In the data rows, the value 50 means zero.
Some points, one per row:
tensor([52, 51, 53, 49, 58, 55, 27, 46, 48, 35, 35, 53, 34])
tensor([39, 47, 53, 47, 61, 38, 36, 49, 45, 57, 50, 37, 44])
tensor([34, 25, 47, 48, 58, 45, 21, 39, 17, 57, 59, 20, 18])
tensor([66, 29, 42, 63, 51, 57, 68, 70, 72, 80, 56, 61, 22])
tensor([58, 50, 54, 50, 42, 39, 52, 59, 76, 23, 31, 77, 59])
tensor([44, 44, 52, 45, 38, 55, 68, 49, 73, 26, 35, 76, 56])
tensor([57, 62, 39, 50, 48, 32, 35, 51, 45, 60, 59, 30, 58])
tensor([57, 65, 60, 53, 51, 53, 46, 37, 51, 49, 48, 44, 57])
tensor([65, 70, 61, 63, 36, 70, 85, 77, 99, 77, 59, 82, 74])
tensor([52, 54, 54, 52, 45, 41, 56, 47, 67, 38, 33, 64, 88])
tensor([54, 61, 51, 53, 35, 68, 85, 48, 42, 40, 45, 71, 72])
tensor([58, 69, 48, 48, 51, 49, 44, 55, 73, 53, 55, 53, 48])
tensor([42, 68, 57, 43, 40, 53, 66, 68, 82, 68, 52, 65, 73])
10 more points follow, each with its number after it:
tensor([64, 60, 50, 62, 45, 50, 52, 61, 45, 60, 53, 49, 73]) 0
tensor([43, 69, 60, 43, 72, 53, 59, 68, 09, 73, 63, 39, 22]) 1
tensor([42, 64, 53, 43, 50, 45, 37, 51, 45, 47, 48, 44, 16]) 2
tensor([41, 30, 55, 54, 64, 51, 29, 45, 24, 63, 63, 28, 25]) 3
tensor([37, 26, 51, 51, 61, 48, 24, 43, 20, 59, 60, 22, 21]) 4
tensor([63, 27, 49, 62, 40, 57, 71, 73, 99, 43, 56, 82, 73]) 5
tensor([49, 48, 51, 51, 36, 54, 68, 45, 46, 36, 32, 67, 59]) 6
tensor([35, 49, 62, 37, 46, 58, 74, 53, 79, 36, 58, 68, 84]) 7
tensor([56, 47, 51, 44, 32, 61, 75, 55, 72, 12, 26, 89, 83]) 8
tensor([47, 50, 53, 46, 60, 40, 37, 51, 47, 46, 42, 49, 20]) 9
Which two of these numbered points are nearest to each point below, looking only along the 4 directions in which the first points spread most? Their numbers follow each, nearest first.
tensor([59, 60, 64, 56, 38, 66, 64, 72, 96, 53, 44, 82, 58]) > 5 7
tensor([49, 47, 55, 51, 61, 57, 38, 53, 60, 48, 43, 59, 22]) > 9 2
tensor([43, 50, 54, 47, 55, 24, 37, 39, 48, 58, 52, 28, 47]) > 2 9
tensor([40, 30, 56, 53, 65, 51, 27, 45, 22, 63, 63, 27, 23]) > 3 4
tensor([63, 27, 40, 47, 53, 50, 62, 57, 75, 26, 53, 67, 19]) > 9 2
tensor([38, 43, 39, 45, 46, 25, 40, 50, 57, 75, 57, 28, 45]) > 2 9
Now 10 new points, numbered from 0 again:
tensor([59, 49, 36, 52, 43, 42, 46, 52, 46, 41, 62, 42, 32]) 0
tensor([35, 48, 60, 36, 49, 59, 73, 52, 62, 36, 58, 64, 44]) 1
tensor([45, 49, 50, 44, 33, 61, 77, 48, 73, 36, 34, 77, 57]) 2
tensor([52, 46, 53, 46, 58, 68, 37, 52, 58, 31, 37, 66, 44]) 3
tensor([64, 28, 42, 53, 57, 53, 62, 60, 49, 48, 55, 56, 33]) 4
tensor([34, 67, 41, 36, 61, 72, 00, 24, 03, 82, 68, 02, 72]) 5
tensor([35, 67, 47, 56, 53, 08, 20, 26, 31, 73, 67, 00, 85]) 6
tensor([46, 46, 53, 46, 35, 65, 82, 51, 74, 27, 35, 85, 72]) 7
tensor([49, 47, 57, 49, 56, 58, 38, 53, 59, 38, 38, 61, 47]) 8
tensor([48, 50, 53, 45, 44, 38, 52, 52, 75, 37, 35, 65, 72]) 9
Which two of these numbered points are nearest to each point below, looking only along the 4 directions in which the first points spread most? Their numbers follow each, nearest first.
tensor([54, 64, 44, 53, 47, 45, 38, 45, 28, 48, 50, 38, 18]) > 0 4
tensor([58, 27, 49, 63, 68, 57, 64, 58, 45, 80, 54, 47, 46]) > 4 0
tensor([59, 49, 37, 52, 38, 54, 68, 66, 47, 39, 63, 60, 84]) > 1 2
tensor([65, 67, 41, 65, 41, 68, 70, 69, 04, 83, 57, 47, 21]) > 4 0
tensor([63, 27, 42, 51, 53, 68, 67, 71, 58, 28, 55, 75, 46]) > 1 2
tensor([53, 61, 50, 52, 50, 22, 36, 46, 50, 37, 45, 42, 85]) > 9 8
